(in the rows, 128 means zero)
Turns in one plane each, and the order they were made in; the first pair answered
Q80 (before => after):
[154 120 124 134 132 120 125 132 126 135 121 132 147 118 122 138 146 117
 125 127  96 116 139] => [147 125 134 124 132 109 109 144 117 133 141 125 127 112 134 140 131 120
 116 127 108 116 144]
[121 153 124  60 135  80 103 142  92 121 152 145  98  98 167 132 124 118
 130 134 125 162 167] => [152 126  97  76 132 118 149 106 114 121  94 169 165 123 131 111 163 112
 161 145  90 163 154]
[ 97 146 131 140 122 132 109 162 127 124 159 123 114 123 135 134 112 136
 116 133 145 130 128] => [120 122 107 150 123 162 144 131 142 119 118 142 162 141 108 122 137 131
 138 141 123 133 118]
Q625 (before => after):
[153 131 114 126  79  94 138 133 107 133 130 101  92  97 147 143 151 130
 115  95  99 137 164] => [163 102 103 142 111 145 167 106 139 142  82 134 169 139 110 116 169 121
 149 120 101 121 122]
[161 132 111 125  86  94 148 125 108 162 129 101 119 134 116 131 136 127
 127 107 117 108 153] => [149 122 111 139 121 133 154 109 120 159 108 133 169 162  95 116 133 127
 145 140 128 101 121]
[156 106 116 144 134 168 147  97 156 133  81 161 183 144  99  98 161 123
 149 145 104 118  95] => [ 86 159 139 154 164 172  78 119 128  87 158 168 138 134 131 125  88 151
 126 174 144 121 104]
Q22 (before => after):
[164 100 182 112 191 165  65 115 160 153  98  97 161 159 140 142 124 136
 185 159 110 138  85] => [181  92 192 101 173 132  70 129 159 177 102  71 135 144 152 143 133 125
 175 135 112 134  93]
[119  95 138 111 149 152  75 124 126 126 167 111 120  78  79 144 113 124
 110  97 121 114 131] => [125  95 134 108 141 145  80 127 124 128 166 107 117  75  78 145 117 122
 111  94 112 118 138]
[112 134 135 123 120 110 115 153 138 123 129 127 112 127 140 149 122 121
 141 149 128 110 136] => [116 134 130 123 114 107 120 152 134 119 130 122 106 122 139 149 126 125
 138 145 120 114 143]
Then:
Each pair is 2 to 3 turns apart.
[163 131 106 130 103 120 155 116 146 131 109 121 128 118 124 136 135 137
 127 117  96 143 140] => [129 130 129 133 150 147 134 122 156 135 115 140 161 147 114 122 111 132
 139 147 143 123  98] => Q625, Q22
[164 163  87 127  61  95 156  68 144 134 131 120 114 133 148  86 147 113
  88 138  68 157 135] => [125 147 112 137 131 141 143  70 171 141 128 153 177 179 125  63 123 109
 113 182 118 129  66] => Q625, Q22
[169  97 136 112  96  95 158 131 137 175 104  98 141 128 116 111 163 103
 127 100 117 128 129] => [138  92 159 113 141 115 138 142 149 180 110 113 167 151 112 107 134 102
 139 130 159 110  88] => Q625, Q22
[109 123 153 131 142 145  77 160 125 115 172 134 112 135 162 132  96 123
 122 127 143 113 115] => [112 135 124 149 129 158  81 136 114  79 166 143 113 121 154 138 100 136
 125 134 109 131 139] => Q80, Q625
[177 111 138 125 106 120 139 137 119 143  95 119 150 122 130 128 152 131
 127 109 117 118 128] => [131 147 142 140 130 131  95 140 100  97 140 133 124 107 149 147 106 153
 112 137 137 124 139] => Q22, Q625, Q625
[ 85 130 151 121 167 140  93 143 122 142 160 128 119 146 143 137  89 154
 135 147 182 111 110] => [158  83 134  99 114 117 156 135 140 189 104 101 133 139 132 123 158 122
 146  95 131 116 120] => Q625, Q625
[104 137 147 118 151 129  98 127 131 126 146 127 121 129 137 135  97 139
 135 144 151 118 107] => [123 119 135 119 158 148 121 121 146 142 114 136 157 147 120 124 120 128
 148 142 138 114  95] => Q625, Q625, Q625
[101 122 127 119 125  59 115 154  93 156 156  83  82  86 174 145 128 122
 127  98 177 121 145] => [ 99  84 115 143 179 136 144 117 131 160  99 137 188 146 117 110 145 119
 173 146 187 102  83] => Q625, Q625
[131 142 138 154 142 143 101 147 127 106 139 149 173 108 140 165 116 128
  97 172 128 148 103] => [180 119 131 139  98 112 138 145 131 135 117 123 163  99 140 158 154 113
  95 137  96 149 125] => Q625, Q625
[ 98 146 143 129 168 132  94 147 128 118 139 112 114 140 141 135  95 125
 110 137 157 116 119] => [157 107 125 115 131 125 148 132 143 155  88 100 141 143 125 117 152 101
 127 102 120 118 125] => Q625, Q625
[144 117 146 122 157 138 150 112 149 145 118 139 155 147 125 122 153 117
 143 133 140 132 122] => [140 136 154 108 134 102 132 136 126 144 154 112 102 119 150 143 140 123
 120 114 142 140 146] => Q625, Q22, Q22
[130 112 120 149 157 126 137 102 143 104  83 183 205 192  98 114 102 130
 160 177 130 169  71] => [188  95 143  93  82  28 154 145 130 174  88  99 122 154 131 120 140  97
 134  92 117 162 108] => Q22, Q22, Q22
[114 136 119 157 163 174 124 107 134  88 122 168 159 141 102 117 121 137
 146 157 133 133 113] => [ 96 157 124 150 165 157 105 119 117  82 148 158 130 129 123 131  97 144
 128 152 147 138 123] => Q80, Q80
[109 127 116 146 156 161 132 108 144  95 116 167 164 140 113 135 123 137
 140 164 138 133 125] => [ 94 151 136 124 138 115 102 142 124 109 164 130 100 109 151 155  93 140
 107 144 155 131 142] => Q625, Q22, Q22
[137  96  87 145 113 168 135  96 168 150  89 138 171 134  71 148 148 141
 162 157  76 138 120] => [101 148 107 131  89 117  83 134 124 128 170 109  71  85 121 185  97 158
 120 142  92 153 158] => Q625, Q625
[141 147 110 119  98 117 133 116 122 110 129 136  85 107 141 159 115 146
 115 112 105 162 163] => [138 123 104 129 137 161 149  98 146 117  94 166 151 143 109 137 126 135
 143 142 109 149 128] => Q625, Q22
[113 134  98 138  86  88 112 138 118  85 166 125  53 149 174 165 111 135
  78  85 100 129 206] => [ 76 145  90 167 142 154  97 114 128  47 165 175 107 182 151 158  85 153
  94 140 120 127 173] => Q22, Q22
[133 114 153 102 135 101 112 168 123 145 119 113 142 142 140 142 120 122
 117 118 158 120 125] => [129 108 152 104 143 113 117 162 129 147 110 116 162 151 131 139 123 125
 123 123 161 119 116] => Q625, Q625
[121 144 101 182 133 137 132 119 131 122 144 149 122 162 105 144 115 147
 154 159 129 123 138] => [131 152 112 170 110 100 129 141 123 137 161 120  81 141 124 152 115 139
 136 132 125 124 155] => Q22, Q625, Q22
[142 124 138 101 115  96 140 147 130 164 121 103 129 101 139 156 142 123
 116 103 110 135 132] => [125 141 106 138 126 147 147 114 127 118 109 143 167 111 123 158 137 145
 131 135  88 151 140] => Q22, Q22
[154 112 114 138 121 134 137 123 139 131 104 126 132 129 118 134 156 123
 149 107 111 138 125] => [156 110 128 128 131 125 136 134 141 146 108 117 128 133 125 130 153 115
 146 101 124 132 115] => Q80, Q625
[165  92 140 122 135 175 146 115 160 149  66 156 193 134 100 112 145 110
 159 111 102 100 120] => [104 130 198 103 170 143  75 164 146 154 145 134 133 127 140 133  74 116
 130 116 178  83 106] => Q625, Q22
[144 123 124 123 180 157 139 107 126 132 146 155 139 137 133 146 153 142
 137 181  94 137 120] => [168 112 120 115 154 137 157 106 129 145 133 141 132 130 136 145 169 132
 136 161  75 142 132] => Q625, Q625, Q625
[138 139 133 130 109 105  94 134  91 108 167 118  98 109 149 141 112 157
 120 127 119 144 148] => [125 144 127 143 129 133  89 124  94  91 165 145 121 119 137 138 103 164
 127 148 119 146 139] => Q22, Q22
[178 110 119  96  73  79 130 161 108 154 129  70  85 107 145 136 153 109
 126  73  96 129 157] => [101 155  81 160 148 184  94 114 102  46 141 162 148 133 118 141  94 165
 141 170 106 146 146] => Q22, Q625, Q625
[156 109 126 116 113 148 146 118 137 153 105 122 152 127 132 119 157 120
 152 108 146 112 119] => [149 121 145 105 112 122 128 139 132 161 128 103 116 115 152 128 139 115
 137  98 160 109 125] => Q625, Q22, Q22
[144 117 116 121 135 146 144 114 139 137  97 137 161 131 106 133 148 130
 149 120 110 126 118] => [115 158 123 116 127 121 106 134 113 113 150 124  99 107 138 159 110 144
 122 114 125 137 140] => Q625, Q625
[125 133 145 116 103  89  96 138 133 147 151 116  89 102 127 135  90 131
 112 121 160 144 124] => [131 147 106 137  91 110 112 106 125 105 133 139 102  91 116 142 101 150
 115 130 113 163 150] => Q22, Q22
[158  91 137 130 125 108 131 110 175 138 144 100 142  66 140 139 139 116
  95 153  75  76 122] => [129 100 150 137 161 123 106 111 176 128 163 111 152  77 140 138 109 121
  95 179 105  71 102] => Q625, Q22, Q625
[113 135 124 124  99 129 133 124  94 109 133 107  86 103 139 151 118 126
  90 107 119 146 144] => [104 114 119 141 137 177 150 101 119 113  99 142 157 142 106 130 127 124
 118 142 125 129 107] => Q625, Q625
[103 105 173 112 169 113  99 148 153 143 170 129 114 131 133 138  82 132
 118 133 170 102 138] => [133  74 154 118 171 142 136 124 174 152 119 144 171 150 106 121 111 123
 142 142 157  96 118] => Q22, Q625, Q625
[112 151 114 152 132 134 117 115 122  82 125 149 123 112 125 143 111 159
 130 146 120 140 139] => [151 128  99 143 107 127 148 104 131 102 101 140 137 112 115 133 148 144
 139 126  96 138 144] => Q625, Q625
[108 160 137 143 113 163 105 123  94  98 145 140 109 121 161 129  98 163
 125 148 105 137 144] => [155 122 119 143  97 167 150 104 118 130  92 132 147 136 133 112 142 143
 148 132  78 131 133] => Q625, Q625
[ 97 110 125 131 150 141  91 131 172 116 129 133  86 130 145 133 107 115
  93 145 154 126 139] => [120 111  97 141 128 151 116 109 170  96 105 144  98 123 134 135 127 119
  95 139 114 143 160] => Q625, Q22, Q22
[138 151 118 118 112 130 121 111 101 129 143 104 105 103 144 158 129 130
 112 122  97 161 174] => [ 95 150 148 122 168 156  93 124 122 136 157 128 138 137 134 142 100 130
 127 157 149 137 122] => Q22, Q22, Q22
[175 143 132 104 101 112 121 143 140 145 132 116  57  90 171 123 134 149
 106 110 123 175 179] => [137 132 129 139 178 193 118 117 170 121 109 178 155 142 131  98 117 154
 142 176 154 157 113] => Q625, Q625
[154 125 116 118 106 143 152 129 116  84 133 182 134 163 136 199 148 136
 148 138 105 155 156] => [126 136 130 119 120 134 124 141 111  75 163 176 115 160 147 209 123 139
 140 148 130 144 151] => Q80, Q80, Q22
[130  74 142  95 161 120 173 132 180 169 114 153 190 218 107  77 179 149
 141 125 167  97  53] => [135 147 116  86  69  44 144 146 107 113 182 103  44 125 168 136 166 183
  78  73 105 149 169] => Q625, Q625, Q22
[111 156 141 139 157 132 123 133 102  85 156 161  96 151 163 159  88 126
  82 156 185 147 142] => [161 139  96 141 103 124 170 107  93  79 118 158  90 131 155 159 134 125
  87 123 118 167 186] => Q625, Q22
[ 94 114 158 118 155 149 128 143 137 128 146 140 172 158 106 119 104 121
 133 147 172 110  76] => [118 145 119 125  79 108 138 136  97  94 159 110  92  97 134 150 121 141
 102 106 107 147 160] => Q625, Q22, Q22
[124  92 130 116 151 150 122 162 156 105 101 139 152 122 117 152 135 147
 136 161 179 111  82] => [126 116 133 104 119 105 106 180 129 102 132 110  90  87 147 167 128 150
 109 131 171 125 121] => Q625, Q22
[127 130 108 137  66 141 136  93 142  96 123 126  95 118 113 122 137 111
 132 155  54 137 133] => [ 83 150 135 135  99 134  91 118 135  92 165 126  73 123 128 129  90 117
 121 169 103 128 117] => Q625, Q22, Q625
[153  88 105 147 126 152 164 116 141 119 100 135 168 184 130  93 154 114
 142 129 100 118 133] => [108 141 111 147 114 119 110 139 104  77 173 122  87 144 164 131 100 145
 100 130 115 138 173] => Q625, Q625, Q22
[130 172 143 102 188 104 105 135  76 162 140 116 122  96 172 106  85 122
 136 138 174 115  72] => [149 143 125 111 196 136 139 109 102 170  97 141 176 118 142  89 113 112
 160 149 161 113  52] => Q22, Q625, Q625
[150 102 162 118 143 113 137 134 153 184 108 135 158 157 124 121 135  88
 147 126 146 107  91] => [124 136 175 113 132  87  99 154 128 164 161 117  97 133 157 143 101 103
 121 124 157 114 114] => Q625, Q625
[143 100 161  82 112  74 147 176 147 181 172  71  74 103 135 111 151 111
 126  66 140 116 121] => [ 86 137 174  99 160  95  99 180 137 144 212 100  68 111 137 122 100 136
 116 105 177 114 104] => Q625, Q625, Q625
[172 106  84 136  67 141 159 122 143 159  96 136 163 122 113 104 200 121
 176 104 116 114 136] => [157 141  97 123  40 101 125 150 110 146 152 110  82  87 154 134 174 135
 145  85 122 125 172] => Q625, Q625, Q625
[139 126  91 109  82  91 133 141 111 120 157 125  71  88 153 181 115 148
 109  92  90 147 163] => [ 91 142  79 143 143 166 121 114 118  72 149 188 134 121 121 175  84 164
 133 158 107 144 131] => Q22, Q22
